In the data rows, 128 means zero.
A hidden rule labels the rows of this table. It goes by one to three of the table's principal directions, not those with the most spread.
[ 86 100 111 156  71 169 140 163 123 144 112 169 128 106  75 102 150 152
 109 133 170 135 131  80 199 146 161 100 143 112 131 114] 6
[123 151 128 121 177 123  96 158 113 102  80 177 159 174 122 133 156 149
 147 173 108  78 168  98 125 132 214 130  94 156 118  70] 3
[118 129 122 103 163 121 127 129  69 134 171 113 102 113 123 136 118 135
 125  98 126 118 149 114 143 131 127 140 130  84 118 146] 3
[181 120 151 155 197  92 129  55 107  39 137 103  59  68 153 156 102  94
 190  51  91  97 137 114  50  53  88  92 168  74 130 137] 2
[103 144 123 132 184 147 114 150  77  85  95 166 130 103  74 147 149 151
 158 114 121  72 178  59 135 118 195  70 104  80 132  88] 1
[136 187 161 104 158 138  73 183 141 148 113 144 204 192 163 162 147 166
 133 195 151 107 170 140 113 137 184 169 131 177 115  92] 2
[ 95 106 116 141  97 176 134 193 137 177 121 157 163 149  70 118 148 162
 119 155 174 109 121  94 207 137 160 113 147 133 132 132] 6
[164  63 148 148 133 112 128  84 137  68 131 152  72  52 113 167 126  87
 157  60 109 117 109 125 105  50  91  67 216  93 126 154] 2
[117 139 115 155 177 126 119 134 121 100 101 134 143 131 110 123 130 121
 158 128 103  84 140 100 112 116 150 105 112 117 141 109] 5
[145 151 139 106 183 107 106 143  89 140 155 114 127 168 168 140 121 137
 133 144 121 110 152 129 131 115 154 196 135 137 107 123] 5
[163 129 171 115 110 157 110 176 160 161 112 159 162 180 129 165 155 170
 136 173 176 111 133 122 161 100 164 140 179 178 109 114] 4
[ 51 137  71 130 136 133 133 114 126  85 118 133 162  76  54  74 118  88
 131 119  87 108 138 118 100 195 119  37  39  62 159 138] 3
[121 143 118 150 110 121 123 119 168 111  84 142 161 148 142 101 138 107
 126 166 105 135 122 138 103 149 141 128  98 167 135  98] 6
[111 116 109 136 150 114 136  84  99  78 158 110  90  59  99 106 102  93
 149  70 107 114 137 112  98 128  90  76 118  47 138 159] 8
[176 129 164 124 117 100  95 126 166 169 164 105 138 177 209 153 113 136
 125 141 150 147 113 192  96 111  78 199 202 187 117 155] 2
[122 158 137  94 144 121  95 153 117 169 147 117 166 152 149 161 129 134
 110 145 128 135 143 157 116 146 121 157 132 143 126 137] 1
[129 122 113 145 159 115 119 140 146 125  78 154 145 167 135 145 147 143
 136 139  90 103 118 142 107 127 148 123 112 182 145  94] 5
[122  92 129 130 162 126 117 157  80 134 164 129  93  92 115 147 114 125
 125  99 141 117 132 107 177  73 154 163 178  90 119 151] 4
[168 108 139 125 152  84 137  57 105  77 147 109  57  83 158 143 108  89
 144  69  88 137 122 140  78  90  83 121 148  98 121 144] 1
[173 121 149 138 133  85 105  99 179 138 141  95 130 142 188 151 101  92
 137 121 110 142  95 197  62  94  60 162 171 170 137 162] 1
[101 151 105 125 147 122 123 111 134 108 143 108 154 119 129 104 114 114
 134 122 105 122 134 149  87 170  99 103  94 105 141 140] 1
[ 96 195 114 104 162 116 105 130  78 105  80 150 151 146 116 116 147 136
 125 161  96 112 189  89 101 184 199 119  17 119 130  63] 8
[145 127 132 112 136 105 138  82 115 106 161  98  90 102 143 121 104 111
 136  93 118 137 128 144  93 128  85 121 120  94 125 155] 2
[158 123 148 125 163 114 102 153 145 145 139 122 139 169 164 155 120 146
 140 142 136 109 122 160 118  93 135 176 163 167 123 135] 3
[126 147 123 110 158 104 126 105  85 119 139 106 101 108 137 138 114 118
 125 101 103 134 144 128  99 134 119 135  91 100 133 128] 6
[141 110 134 137 132 116 125 121 134 117 144 119 103 116 148 127 111 128
 130 113 135 135 119 146 121 104 122 151 148 128 127 139] 3
[115  86 109 202  74 112 141  84 181  82 115 116  98  47 132  77  97  59
 124 100 119 172  85 144 105 100  89 120 147 109 154 147] 4
[160 134 157 114 187 134 128 114  75  80 162 127  85 106 139 160 129 156
 166  87 141  94 167  90 126  87 145 117 175  77 101 124] 4
[161 143 149  88 169 131 126 162  86 154 133 142 124 205 146 148 150 171
 133 167 138  97 154 100 175 113 193 187 129 161  90 101] 8
[214  92 160 171 203  77 130  63 127  49 129 108  44 103 196 167 105  97
 186  64  84 103 110 136  66  10 102 152 208 131 120 129] 5
[ 74 112  97 147 113 138 126 107 130  63 109 162 136  47  68 100 133  89
 131 103 104 123 140 105 112 155 130  35 106  66 145 124] 8
[158 130 142 123 171 119 129 127 113 152 186  77 107 146 153 142  96 146
 153  98 148 105 123 142 118  99  83 159 167 110 126 173] 1
[147 100 122 159 109 112 158  82 168 128 157  70  97  85 165 128  91  83
 122  81 111 176  66 184  96  95  35 142 166 127 148 179] 3
[134  82 113 177 149 111 149  79 117  42  88 154  61  60  96 116 126  94
 161  72  87 106 120  88 110  78 139  69 128  88 140 109] 5
[109 101 119 121  92 134 130 159 123 162 129 146 118 131 120 116 131 141
  90 145 150 156 116 133 182 135 161 169 121 147 124 125] 4
[185  85 158 115 110 116 163  67 112 121 188  90  39  76 141 157 104 117
 140  46 145 151 104 137 120  79  41 110 199  82 115 187] 4
[160 101 123 179 199 105 159  68 100  41 108 112  42  68 129 141 110 113
 183  44  81  95 119  96  83  54 115  88 136  82 144 116] 5
[165 121 162 131 117 132 102 187 173 210 162 102 158 200 185 152 113 165
 118 170 188 137 101 180 158  91 120 230 202 201 120 157] 3
[190  70 166 143  90 119 127 144 146 180 147 134  80 156 192 172 132 152
 107 121 169 165  87 157 177  54 118 219 248 198 106 140] 5
[141  88 132 132  87 142 171 109 109 120 131 136  60  90 120 128 135 140
 110  94 146 165 109 107 175 105 133 128 146 115 117 124] 8
[121 163 139  59 149 138 116 169  50 177 170 133 130 179 130 138 142 183
 105 156 161 119 179 100 185 166 183 180 104 118  92 117] 7
[115  91 104 122   8 156 192 131 160 208 123 126 119 156 105  84 143 130
  68 155 154 194  68 137 210 176  96 143 109 173 126 146] 1
[115 133 129 104  77 146 120 175 163 211 137 126 174 184 130 129 134 169
  92 170 171 151 111 168 156 174 116 157 120 180 134 142] 2
[ 80 139 103 107  81 173 158 149 116 153 140 138 162 132  60  77 144 128
 110 160 151 126 138  83 194 191 142  89  88  91 117 137] 2
[141  79 119 176 119 130 153 114 174  89  87 144 104 103 105 116 127 106
 149 113 112 117  87 124 128  80 129  95 140 141 145 124] 5
[121 134 137 117  88 159 140 150 126 165 123 133 140 125  97 139 142 140
 111 140 160 144 128 107 168 136 133 114 129 123 126 130] 4
[140  85 113 162  60 136 167 107 221 149 127 111 141 144 135  93 119 106
 122 135 130 156  53 181 127 135  51 115 157 176 144 166] 7
[192 113 161 117 135 128 143 148 142 187 163  97 105 204 183 156 121 178
 132 138 166 127  99 157 159  86 110 210 187 189 108 148] 7
[158  94 159 143  88 133 108 180 159 187 120 148 129 166 164 158 138 151
 102 163 175 155 102 148 183  75 159 213 205 203 116 123] 4
[101 104 119  97  88 181 155 209  92 224 140 151 136 168  77 138 158 187
  82 157 183 138 118  92 255 143 178 161 136 146 113 130] 5
[138 138 109 162 141 128 170  78 170  86 100  96 126 126 117  97 115 107
 167 109  91 109  98 132  72 136  78  67  82 122 154 131] 4
[156 109 155 144 107 129 134 102 118  93 104 150  78  78 129 159 140 126
 134  94 138 146 133 101 125  83 137 104 164 114 123 107] 4
[104 117 112 119  98 179 182 154  98 177 166 104 117 121  81 109 129 150
 108 120 167 141 111  90 217 141 120 126 131  90 121 158] 1
[149 140 131 108 228  92 111 123  64 103 158 109  99 141 154 144 110 119
 154 112  92  84 157 115 115  90 155 173 127 103 110 129] 4
[141 124 110 154 146  88 146  48 146  64 128  97  97  91 167 107 105  72
 145  86  65 143 105 161  51 126  65 108 116 116 141 137] 6
[ 97 103 102 152 114 113 125  85 136  81 134 133 115  53 109 109 114  82
 128  80  98 139 121 140  88 143  80  67 136  80 148 149] 6
[163 132 154 135 142 122 108 149 160 135  82 147 145 171 151 165 144 147
 139 158 127 115 122 142 113  91 160 150 138 193 130  97] 1
[145 143 154 134 167 125  97 108 120  56  87 172 137  92 104 168 152 108
 174 113 103  81 170  85  81  95 152  48 152  98 123  96] 4
[151 129 148 122 136 124 148  81  67  71 121 135  52  61 134 156 137 124
 132  75 117 150 154  83 124  94 148 109 132  79 112  98] 2
[ 90 111 113 127  91 138 110 172 138 187 125 145 168 128 110 142 140 120
  86 147 134 153 111 147 165 145 126 143 148 152 140 140] 4
[107 116  99 153 102 161 185 113 131 106  82 141 116 107  59  94 145 123
 138 120 115 118 111  73 158 143 138  53  76 105 142 109] 7
[191 137 176 131 109 143 133 142 142 147 102 149 119 196 182 160 161 180
 133 164 165 135 131 113 157  94 166 181 181 203  96  82] 4
[ 86 149  87 131  50 155 186  92 163  98  75 145 153 128  93  44 153 102
 103 174 103 166 115 108 139 219 141  73  20 136 130  88] 2
[116 101 113 160  82 130 136 129 164 136 105 144 131 129 119 100 132 121
 117 137 134 142 103 133 140 137 120 121 131 152 141 126] 3
[144 102 120 143 130 133 169 104 145 141 178  68  90 111 130 120  90 139
 144  72 144 133  85 158 117 113  44 117 148 102 146 187] 7
[116 114 104 169 179 104 128  85 131  63 133 103 105  63 122 120  96  88
 163  67  83 106 118 138  62 104  84  80 127  76 159 149] 5
[ 79 126 110 100  77 139 106 145 160 142 128 160 186 120  74  99 135 112
 108 158 139 128 136 145 128 195 119  70  97 115 136 148] 4
[ 92 142 104 110 147 149 121 183 131 166 125 138 187 183  95 111 138 154
 124 173 131  93 134 126 159 169 161 129  87 146 133 126] 5
[110 152 112 137 130 151 146 134 154 111  83 139 169 149  95 103 144 128
 142 162 111 106 128 108 124 155 153  84  70 138 138 101] 7
[157 102 165 112 156  93  62 137 139 132 164 133 132 102 163 198 112 106
 132 101 129 124 129 184  88  68  96 150 224 134 126 168] 8
[119 153 120 127 171 116 128 104  76  65  98 146 105 102 121 120 139 113
 142 122  90 112 169  80 112 128 183 112  77  94 119  81] 3
[155 140 137 109 151 115 131 138 113 176 151  97 118 183 168 148 120 160
 123 131 133 130 121 151 130 125 113 187 129 162 123 136] 8
[108 133 119 130 163 111 102 112 109  87 120 139 127  79 121 154 127 113
 136  91  95 119 148 134  77 130 120  85 124  95 145 122] 8
Which label does each new row get?
[137  92 107 156 168 112 154 106 118 107 143  99  82 106 123 116 101 108
 150  84 101 109  98 128 125  87 101 129 136 104 140 155] -> 4
[167 134 130 175 192  91 156  30 104   1  95 109  45  61 162 125 112  87
 182  58  60 117 136  99  44  73 119  91 109  83 135  91] -> 8
[131 129 127 113  76 140 154 133 139 162 124 128 129 162 130  97 138 135
 101 166 148 158 115 125 170 155 141 159 102 158 113 121] -> 1
[158 128 137 116 133 110 143  91 109 112 154 115  90 143 152 105 120 125
 141 120 127 123 137 118 123 129 114 144 130 116 105 134] -> 2
[123 112 129 115  84 163 140 163 175 194 165 112 168 161 103 121 124 152
 120 145 176 127  96 156 163 151  79 115 160 142 132 180] -> 4
[ 74 153  96 123 135 148 140 119  99  82  90 157 150  90  61 104 150 112
 132 129  95 110 159  76 125 177 163  43  52  76 137  95] -> 7
[119 143 127 154 183 120 113  96  90  57 113 135 112  61 109 151 128 103
 167  75  94  95 163  86  78 104 126  61 138  62 140 113] -> 7
[157 117 159 132 111 170 159 138 110 116 108 151  88 112  95 153 151 171
 146 114 174 119 138  65 178  84 169  97 154 110 112 103] -> 4
[101 176 132  92 188 148 109 141  51  66  67 190 143  99  53 165 175 143
 154 131  98  70 210  36 124 140 227  36  57  70 120  57] -> 4
[138 130 130 108 168 115 127 126 100 147 168  94 116 125 135 153 109 121
 133 101 117 120 125 141 121 110  95 145 143 106 128 162] -> 6
[124 157 110 140 167 107 138  92 115 110 155  78 125 131 151  95 100 105
 148 112  99 116 132 133  85 148  86 134 100  99 135 146] -> 6
[ 96 108  99 163 100 126 141  99 159 106 127 115 131  72  99  93 109  78
 128 103 109 141 101 139 104 141  77  79 120  95 155 157] -> 3
[121 140 128 128 107 129 139  84 105  76 100 151 105  79 103 118 144 104
 133 111 111 137 155  84 111 144 136  67 100  86 123 101] -> 4
[111 128 131  90  89 155 126 192  97 197 131 165 141 184 115 126 160 183
  84 180 176 141 146 103 221 160 197 181 120 163 101 105] -> 6
[ 91 134 118 158  94 150 118 145 117  99  65 192 143 103 102 117 169 129
 112 153 129 139 156  73 159 144 202 103 118 132 126  62] -> 3
[159 124 149 160 152 104 114  91 133  61 105 137  94  89 161 145 123 106
 155 102 109 125 137 123  80  75 137 124 158 122 127 104] -> 8
[121 129 138  87 103 147 139 141  74 148 145 147 104 119 102 134 146 148
 104 131 156 143 155  86 187 142 163 132 122 100 101 121] -> 2
[129 120 143 130 112 136 116 139 135 130 118 143 128 104 123 157 136 133
 121 119 143 141 129 130 129 111 133 117 153 129 132 124] -> 7
[108 146 134 119  98 148 106 166 143 171 137 132 177 145 127 133 135 142
 107 160 161 142 135 140 147 154 131 143 143 143 128 134] -> 7
[174 125 137 161 142  83 140  60 144  61  81 122  70 112 186 128 120 103
 144 106  80 149 114 144  60  89 127 144 106 158 134  88] -> 3
[144 154 135 132 128 140 143 137 171 169 138  76 163 168 131 122 107 133
 144 147 145 120 102 152 111 131  82 134 111 146 144 159] -> 4
[153 142 127 124 138 111 148  88 139 111 128 103 118 149 152 111 120 112
 142 129 102 127 118 140  94 137  99 129 103 138 124 130] -> 2
[150 124 163  99  60 155 110 205 176 255 177 115 179 219 180 149 133 181
  79 195 214 171 100 187 199 135 116 238 208 218 105 162] -> 7
[103  81 101 159  79 120 144 113 142 140 120 129 100  81 106 111 118  99
 102  95 119 163  90 140 139 129  91 111 133 121 153 149] -> 4
[106 110 124 115 119 150 105 204 127 206 138 150 169 171 107 152 143 165
 103 158 162 117 122 134 192 132 152 160 163 163 128 140] -> 5
[ 96 205 137  77 133 149 103 171  35 146  97 178 153 171 127 140 182 187
  96 185 145 131 219  54 176 195 247 158  62 131  93  38] -> 2
[175 110 150 150 147  98 125  71 161  54  99 136  95  96 149 144 122  93
 167  99  94 116 117 142  60  75 108  91 149 131 131 120] -> 2
[162 161 154 129 205  89  85 103 108  67  95 140 121 125 159 171 130 117
 171 116  87  87 170 120  48  89 154 117 123 126 128  90] -> 7
[130 116 134 126  99 149 148 151 122 154 108 142 120 130 104 135 144 133
 110 145 145 143 117 102 183 110 162 141 126 141 121 116] -> 6
[119 134 114 128 160  81 100  65 172  47 128 112 146  72 130 111  94  50
 155 103  63 116 124 185  10 139  70  63  90  93 153 157] -> 1
[ 32 171  68 113  71 148 125 137 166 130  79 164 233 145  74  57 157 104
  90 196  93 142 140 138 113 255 140  55   7 139 151  99] -> 1
[161 133 148 133 184 107 110 119  99 106 148 118 103 131 172 158 122 130
 151 108 117 109 145 125 110  82 133 163 176 124 113 124] -> 6
[161 117 138 147 151  81 106  73 163  63 131 124 109 113 180 120 107  91
 155 109  93 123 123 171  48 105  95 129 153 137 128 134] -> 8
[126 138 119 118 103 132 141 147 151 182 120 113 151 181 140 115 130 143
 104 164 133 147 104 154 144 157 123 166  94 178 133 128] -> 6
[103 156 125 111 122 146  95 203 163 206 127 127 212 201 130 132 132 169
 107 191 161 121 127 166 144 168 146 168 109 184 140 131] -> 6
[102 166 110 125 158 125 110 131 162 106  99 125 185 147 109 108 122 126
 149 154 103  95 140 149  68 171 131  83  51 131 154 117] -> 7
A new table starts here. Each row of this table is followed by its label. One hidden rule gives the labels. It looks at one to three of the table's principal directions, none of them among the few with the most spread.
[144 151 100 119 143 163 119  93 151 125 175 101 122  85 163  81 124 134
  88  90 107 123 150 141 140 173 130 107 134 132 150 138] Lg
[140  84  59 129 104 139 128 126 133 107 133 157 161  95 175 137  69 147
 184  56  81 145  93 110 125 149 121 138  50 100 168 149] MM
[136 144 128 130  92 107 129 141  86 108 132 132 134  98 108 126 127 126
 146  94 157 106 126  94 132 120 116 123 117 148 163 171] Lg
[115  75 105 132 125 127 114 141 105 124  76 194 148 185 133 188 113 133
 195 161 107 172  88 120 105 115 128 152 106  75 127 108] OR
[154  99 105 109 160 131 157 120 167 166 151 128 164 114 172 175  57 152
 170  79  97 124 135 154 125 126 109 138  36  92 153 134] Lg
[139  99 111 111 137 126 117 124 109 100 128 151 136 124 158 106 121 156
 159 113 100 122 118 114 151 158 144 125 116 122 145 150] MM
[104 138 167 132 176 148 144 109 193 222  97 121 137 173 118 223 128 102
 112 174 142 144 155 179  85  60 104 153 139  84 102  63] MM
[122 139 105 130 143 137 140 127 176 140 138 119 133 156 152 137 103 128
 119 142 105 150 140 170 130 136 128 150 123 126 125  97] Lg
[142 171 188  92 190  50 209 189 120 157 125 112 145 191 116 137  91 172
 174 187 134  87 161 185 173 104 127 188 120 178 130 135] Lg
[111 146 120 146 153 172 127 108 214 164 146  88 106 165 142 116 137  92
  48 179 107 177 147 194 110 143 132 127 161 119  65  43] Lg
[ 85  63  74 149 111 155  84 125 180 130  70 196 137 231 159 206 119  98
 156 193  92 222  98 150  94 125 134 159 126  60  93  44] El
[116  99 186  77 156  82 126 121 149 155 145 121 116 126 124 146 113 166
 125 131 162  97 161 123 142 110 125 105 105 152 129 159] El
[113  93 114 146 150 166 120 106 182 155 112 131 128 152 143 165 122 119
 116 144  97 163 115 152  97 111 135 129 119  79  92  74] El
[ 53  30 153 124 131 110 104 128 211 179  62 169 124 213 125 224 107 129
 140 192 124 195 103 140  78  58 133 142 106  90  63  52] MM
[ 81  93 181 122 150  93 135 152 166 161  74 144 116 209 103 178 133 132
 134 214 137 151 122 151 113  74 137 155 148 128  68  74] MM
[118 181 154 136 133 104 165 155 142 167 115 114 126 171  84 187 118 110
 127 179 166 131 146 167 108  84  98 166 142 138 122 104] Xx
[ 93 151 179 145 125 104 118 162 103 134  72 145 112 231  79 142 192  90
 112 245 166 155 134 143 123  93 145 151 215 144  76  73] Lg
[128  67  92 134 120 153  90 100 152  93 130 143 120 116 159 130 125 143
 133  99  97 135 112 107 129 149 152 103 105  95 121 131] MM
[ 99  70  57 154  68 150  98 108 168 111 108 162 140 101 145 193  84 127
 161  62 110 163  86  93  84 102 115 130  69  83 157 130] OR
[157 182 102 175 147 190 176 116 169 165 149  69 136  84 128 122 118  93
  89 100  93 126 123 175 101 122 110 143 121 103 105  83] MM
[109 170 187 143 124 111 138 133 102 134 111 100 100 115  60 127 175 126
  96 150 180  90 136 110 115  70 134 121 188 161 120 141] OR
[173 201 167  79 181  91 183 148 114 164 172  98 150 124 148 106 106 141
 137 130 143  72 192 174 183 159 100 155 122 173 165 161] MM
[205 181 133  95 147 114 169 151  24 103 172 116 169  49 170   3 132 144
 161  58 102  58 140 107 203 207 126 128 116 178 183 205] El
[ 99  51 102 151 113 144 110 110 209 141  99 143 127 144 135 222  94 128
 146 115 111 154 104 127  86  81 126 131  74  70 100  91] El
[ 64  67 105 163 108 156  78 115 208 121  97 140  93 210 123 149 146 105
  76 202 110 219 101 148  85 111 164 116 159 101  47  35] Lg
[166 138 136  92 172 125 138 120 106 125 172 115 132 110 157  73 121 158
 124 118 113 106 151 142 165 181 136 108 118 143 143 158] Lg
[ 95 132 172 128 114 111 106 128  97 132 124 122 105 139  80 101 168 126
  87 159 175 145 127 103 107  96 147  92 170 159 114 130] Lg
[102 142 157 158 115 136 119 128 135 143 102 115 114 151  89 143 170  95
  92 162 156 136 130 126 104  82 138 124 173 130  95  94] Lg
[177  98 108  95 139 136 123 112  66 109 156 149 169  50 188  66 111 158
 176  31  93  89 122  83 167 181 134 101  73 122 187 198] MM
[144 112 121 124 121 109 140 127 108 112 134 132 141  87 123 160  96 165
 176  66 136  85 123  97 131 100 126 124  76 121 177 186] Lg
[188 179 140  92 129 116 140 115  58  99 199  93 130  13 135  44 132 156
 121  36 152  43 161  89 178 184 114  88 116 178 199 236] MM
[135 169 126 157 109 140 138 126 126  97 154  77  95  81  94  76 151 124
  76 110 136 104 125 122 129 132 139 109 160 160 114 140] MM
[140 113 144 123 176 130 152 127 156 153 127 118 125 149 126 163 108 148
 137 154 112 123 131 162 122 116 127 136 107 101 102 108] Lg
[112 123 144 127 142 140 110 101 181 134 148  97  88 131 113 133 142 132
  70 152 143 131 148 145 117 124 137 100 151 130  95 110] El
[112 172 212  96 194  98 158 133 154 190 131  96 105 179  95 143 146 137
  86 214 166 114 177 183 132  97 122 138 179 158  95 100] OR
[102 149 125 142  68 100 114 157  95 111  99 155 142 157 111 139 145  98
 146 135 165 140 128 100 129 102 125 149 150 156 153 134] Lg
[185 156 106 110 120 139 133 119  67  85 191 102 142  25 168   4 133 142
 120  33 105  78 135  93 181 208 136  93 113 169 175 201] El
[131 124 112 150  88 137 115 115 117  87 146 106 111  61 109 102 135 136
 111  67 138 102 111  85 122 122 138  96 119 140 143 168] El
[154 114 128 113 145 105 145 133 111 117 143 132 129 120 114 169  92 168
 171 113 136 101 128 125 131 121 119 124  79 113 153 170] Lg
[143 148  98 138 132 163 125 109 136 122 152 112 126 104 146  97 129 120
 104 108 107 135 130 139 129 159 130 120 136 121 136 123] MM
[126 125  93 149 124 204  95  75 166 134 159  99 115  73 162  60 155  96
  48  90  93 160 122 129 109 169 140  84 151 112 103  94] MM
[101 166 170 137 155 121 159 143 201 194 106 101 118 197 104 191 133  90
  92 209 150 144 160 195 110  82 106 169 162 130  74  53] El
[161 177 117 131 109 146 113 104  78  75 187  86 103  38 116  37 163 138
  80  67 147  80 144  90 153 172 142  77 159 168 167 196] El
[198 154  64 100 143 159 148 108 100 115 204 116 172  35 211  45  80 149
 149  16  73 102 140 130 172 221 113 116  63 132 204 188] El
[110 102  75 152  87 144 115 118 180 101 126 128 116 107 136 152  99 128
 128  93 108 145 102 119 109 125 124 133 102 114 128 121] MM
[172 173 147 109 174 121 160 132  90 123 151 109 131 106 130  99 132 155
 141 124 123  75 151 143 164 153 127 136 141 141 153 166] MM
[126 142 149 137 146 106 142 153 114 128 101 139 117 196  84 186 134 132
 150 201 150 133 130 152 118  97 128 153 149 114 112 111] Lg
[134 131 172 105 190  85 171 168 124 159  90 150 144 220 125 180 114 149
 183 214 121 120 142 178 149 106 127 184 132 120 107 101] MM
[158 181 139 135 114 139 133 110  98  99 183  69  99  32  98  56 157 131
  72  71 156  71 144 101 142 149 127  83 152 170 146 185] MM
[150 170 134 150  95 129 126 135  52  90 138 113 131  80 102  73 171 115
 121  86 154  87 128  82 144 126 143 107 157 158 160 175] Lg
[121 123 139 110 144 120 140 121 156 177 140 125 145 131 140 158  96 132
 130 118 136 139 143 146 113 108 111 128  92 123 140 121] Lg
[154 163 156  82 144  86 148 147  89 134 156 127 142 120 139 100 118 144
 147 122 151  92 164 130 172 159 111 134 122 171 166 176] El
[161 217 220  65 181  42 184 199  10 165 115 153 158 203 100 109 149 132
 181 224 182  90 177 159 186 142 100 179 176 190 158 161] Xx
[126 152 144 108 100  95 107 137  74  93 130 141 124 117 119  96 158 133
 134 118 166  95 148  88 161 140 133 121 163 173 169 181] MM
[ 80  39 125 141 108 110 101 133 154 119  62 180 129 183 120 213 115 144
 178 151 122 158  89 102  97  66 147 141 103  87 107 104] MM
[147 153 117 125 121 150 116  93 133 123 172  98 109  62 119 123 128 131
  93  80 150 103 147 116 121 144 110  93 124 127 157 166] MM
[131 124 156 121 156 139 123 112 133 149 138 113 122 128 129 109 148 127
  99 138 131 125 143 135 128 128 140 105 141 126 108 117] Lg
[134 183 170 136 147 120 142 134 144 147 140  88 101 161  84 151 158 106
  84 185 173 107 171 164 130 110 121 130 173 143 101 109] Lg
[187 147  89 117 132 145 153 117  98 128 169 124 163  49 160 125  84 140
 168  36 110  91 132 119 140 162  96 126  60 110 195 186] El
Which label does each new row get?
[132  31  45 135  66 126  82 145 100  24 117 186 138 123 184  69 108 148
 185  84  62 161  63  71 159 202 165 117  79 120 126 150] >> El
[119 156 147 105 100  84 125 156  93 146 120 156 157 165 127 148 128 104
 153 140 178 132 158 119 142 119 107 146 128 159 168 144] >> Lg
[ 88  61 123 136 119 121 109 129 180 150  80 168 128 191 119 235 103 126
 160 166 130 171 107 134  87  77 121 145  97  78  99  85] >> El
[119 116 141 148 118 122 138 140 129 142 112 126 130 140  98 162 125 118
 135 136 142 137 113 125 102  87 126 128 110 116 108 113] >> Lg
[172 106  90 144 108 161 126  97  91  90 173 104 133   5 134  82 111 155
 134   5 108  88  98  73 123 145 136  73  66 113 168 198] >> Lg
[151 114 126  87 158 106 159 134 150 155 154 128 160 110 179 127  69 157
 164  89 102 110 144 148 156 153 110 143  61 135 153 149] >> El
[162 188 199  77 179 111 149 112  98 153 196  68 113  63 126  31 156 149
  67 109 160  61 186 133 173 165 127  85 159 195 141 180] >> MM
[109 125 130 115 138  82 141 183 116 141  72 192 159 255 134 198 108 119
 201 228 129 175 130 168 138 115 121 200 133 117 125  84] >> El
[109  53  81 112 101 121 108 116 175 125 119 167 159 115 186 173  67 150
 180  61  98 144 112 105 124 123 123 136  47 102 162 142] >> MM
[136 149 151 122 163 154 138 110 149 174 134 108 138 118 149 112 146 106
  98 129 118 119 152 152 132 132 123 128 147 123 114 102] >> MM
[104 115 159  79 133  52 142 184  98 144  70 199 163 217 149 163 108 138
 213 192 135 138 133 134 163 124 111 197 130 154 145 126] >> MM
[129 170 159 133 136 125 149 136  96 126 132  99 109  98  95  69 158 131
  96 139 136 108 121 125 131 126 133 123 174 165 114 136] >> OR
[ 89 160 229 105 179  95 128 140 127 171 103 113  88 210  75 117 192 123
  69 255 176 136 163 164 129  98 143 128 231 168  66  84] >> OR
[127 173 182  97 140  99 125 143 104 149 125 130 124 163 119 114 167 102
 109 184 172 113 173 140 157 144 113 138 184 166 123 128] >> El
[115  74  56 144  86 110 128 157 106  85  71 205 163 157 142 207  69 156
 245 105  92 156  68 100 111 104 122 182  67  83 177 144] >> OR
[158 170 116 123  76 130 109 116  46  84 177 111 135  22 129  33 155 122
 109  29 158  84 136  60 154 167 127  80 133 178 196 215] >> Lg
[119  98 146 123 124 122 103 130 100 113 106 151 128 143 133 105 160 127
 135 141 128 129 120 101 139 130 152 116 149 131 115 128] >> MM
[137 202 181 130 136 112 140 136  91 120 149  83 101 120  84  75 182 120
  76 155 174  84 165 130 152 123 141 114 200 184 125 148] >> Lg
[123 179 133 158 133 137 136 150 125 122 101 125 103 198  85 154 164  94
 110 224 141 150 130 168 118 124 124 162 198 121  89  78] >> MM
[ 94  97 129 126 114 109 100 136 125 108  89 168 114 184 112 164 138 136
 148 178 139 156 113 117 119 111 139 140 152 120 119 116] >> OR
[ 98  38  52 142  91 187  65  73 207 119 129 154 126  98 184 152 102 118
 113  69  83 188  95 105  89 148 132  96  81  69 121  99] >> MM
[156 188  74 176 159 186 167 126 168 125 142  90 116 144 126 136 117 111
 104 159  79 147 121 201 113 149 121 165 150  92 104  73] >> OR
[177 184  72 165  98 177 151 128  46  83 154 107 157  22 150   5 145 112
 127  32  79 105  90  93 145 178 137 123 136 146 173 166] >> OR
[133 115  68 125  59 136  94  94 138  87 172 124 139  23 162 118  95 139
 134   0 139  97 134  65 135 143 117  94  71 141 212 207] >> MM
[166 226 184 126 138  90 190 180  24 128 121 106 148 107  90  62 166 117
 147 138 154  63 140 123 170 125 118 162 178 191 151 167] >> MM
[167 235 175 115 173 113 173 145 109 129 176  62  94 127  93  70 161 126
  71 183 157  78 182 179 169 166 118 135 196 185 113 139] >> MM
